0: [136 158 145  97 150 124 111 110 148 107 144 135 126  77  86 148]
1: [ 96 119 103 160 137 133 157  98 118 161  77  99 135 140 141 112]
2: [126 102  95 146 136 105 128  89 113  76 133 152 154  85 119  77]
3: [ 78  99 132  56 108 111  76  87 109  75 206 115 138  83 124 127]
4: [ 39  97  95 139 157 108  97 161 106  61 160 162 199 144 177 140]
5: [104 139 144 109 164 133 153 129 100 171  98 131 114  99 170 141]
6: [184 152 132 161 123 169  99 143 164 171 145 167 102 106 140 103]
7: [126 203 155 136 188 126 144 165 113 115 141 136 192 122 128 149]
8: [214 156 118 124 112 159 136  53 173 162 101 140  73 168 174 118]
9: [ 95  95 126  64  90  83 136 112 117  85 163 139 139 103  87 157]
10: [177 130  93 139 120 146 150  90  76 146  56 111 112 137  98  87]
11: [141 132 114 161 137  99 114 115  99  82 112 145 132  96 109  99]
12: [133 182 121 160 128 158 156 123 111 109  93  99  79 130  90  63]
13: [ 92 141 212 172 210  97 159 189  94 151 107 127 154 135 112 154]
14: [128 155 101 134 142 143 133 147 132 150 153 143 127 124 145 138]
15: [198 148 102 104 112 185 132 137 145 170  98 100  41  92 113 134]
16: [124  85 149  81  93 110  68 145 141 102 168 127 148  95 125 164]
17: [ 51  93 138 200 141  55 123 110 110 132 118 147 211 156 124 129]
18: [176  69 120  80  58  93 119  85 142 134 114 146  90 103 153 196]
19: [165 134  86 128  88 157 181  95  65 155  74  96 123 141  68  85]

[137 124 133 133 127 111 122 110 128 148 108 130 122 113 133 126] 14 5 1
[133 157  97 161  81 163 122 138 151 116 124 113 102 174 125 117] 14 12 1
[158 105 102 145  40 123 160 196 151 158  93 114 158 197 112 198] 14 1 18
[145 106 143 107  78  98 135 114 146 114  93 103 154 174 134 147] 1 18 16
[ 68  89 165 118 135 149 152 212 144 123 200 129 120 142 111 121] 14 16 9
[195 108  87 137 107 167 121 122 146 150  96 163 108 162 120 114] 6 10 8
[ 95  94 133 119 117 139 143 131 109 136  88 140 144 137 137 106] 1 5 14
[ 97 159 166 206 184  82 115 155 144 103 229 135 169 113 123 143] 7 14 13
[145 136 136 134  99 140  95 122 145 133 110 117 155 122 149 179] 14 16 0
[103 101 171 127 151 104 163 160 116 160  98 142 162 156  90  94] 13 1 5
[169 197 100 122 124 120 160 120 117 149  86 100  87 131 142 167] 14 15 5
[108 170 114 179 158  91 122 107 129 158 111 117 168 113 128  92] 1 11 14
